[ 32.9   0.7 -47.8  37.2   0.7  18.2  17.0 -38.8  -8.7   4.8  -7.1  15.0
 -29.4  -2.2  -8.2  -7.1   4.2  14.3  17.3  -9.6   9.6 -15.0  16.0] -> S
[ 25.3   8.3 -43.3  46.5   8.3  27.9  15.7 -46.1 -18.1  -3.3  -8.0  38.3
 -29.7 -68.6 -15.9  63.3   6.6  14.2   0.4 -43.2   1.9 -16.2  23.2] -> Q
[ 25.3   8.3 -43.3  46.5   8.3  27.9  15.7 -46.1 -18.1  -3.3  -8.0  38.3
 -29.7 -68.6 -15.9  63.3   6.6  14.2  18.0  -3.6  16.1  -3.7  26.4] -> M
[ 23.4  -1.2 -47.6  29.4  -1.2  21.4  21.2 -33.5  -5.9   2.8  -4.8 -59.3
 -24.0 -13.3  -3.7  66.3  11.2   6.6  19.0 -17.9   6.5 -22.3  12.8] -> D
[ 15.8   6.1 -57.2  30.7   6.1  30.8  29.2 -32.7  -5.5  10.5   5.1 -38.8
 -26.4 -30.5  -3.6  65.5   5.2   0.0   7.7 -28.2  -4.0 -19.6  22.1] -> P
[ 23.6   2.0 -55.4  27.5   2.0  25.5  26.4 -30.7  -7.8   5.1   0.6  38.5
 -19.5  16.2 -10.6  73.3   3.5   8.3  10.8 -20.9  -0.8 -25.5  18.8] -> L
[ 10.4  10.2 -55.0  29.0  10.2  32.2  32.8 -36.6 -11.6  -8.7 -20.5 -48.8
 -41.9 -11.0 -22.0  60.1   0.9   2.0  15.0  -8.2  23.7  -4.7  40.7] -> A
[ 16.2  12.8 -55.8  38.9  12.8  37.2  23.3 -36.4 -19.4 -10.6 -17.3  73.0
 -37.8   0.5 -16.7  62.9  -1.1   4.3  20.4  -3.7  16.8   2.3  32.9] -> Y
[ 27.9   8.4 -38.3  37.0   8.4  20.1  13.9 -42.9 -13.9   2.0  -5.2  60.1
 -31.7   3.4 -13.6  68.7  11.1   7.3  25.0 -11.3  17.8 -12.0  23.4] -> R
[ 15.5  17.7 -45.9  41.5  17.7  27.7  23.5 -44.2 -21.2  -7.4 -13.2 -36.1
 -32.5  -7.0 -13.9  61.0   1.2   9.7  24.9 -10.6  23.8  -5.4  34.7] -> W
[  5.4   0.3 -60.8  29.8   0.3  29.6  27.8 -27.1 -11.8  -0.9 -18.6  81.3
 -45.1   6.6 -26.1  54.9  -1.9   3.9  12.7 -13.6  19.2   2.2  33.7] -> T
loc: [62.9] -> Y, 15
loc: [-7.0] -> W, 13
loc: [-30.5] -> P, 13

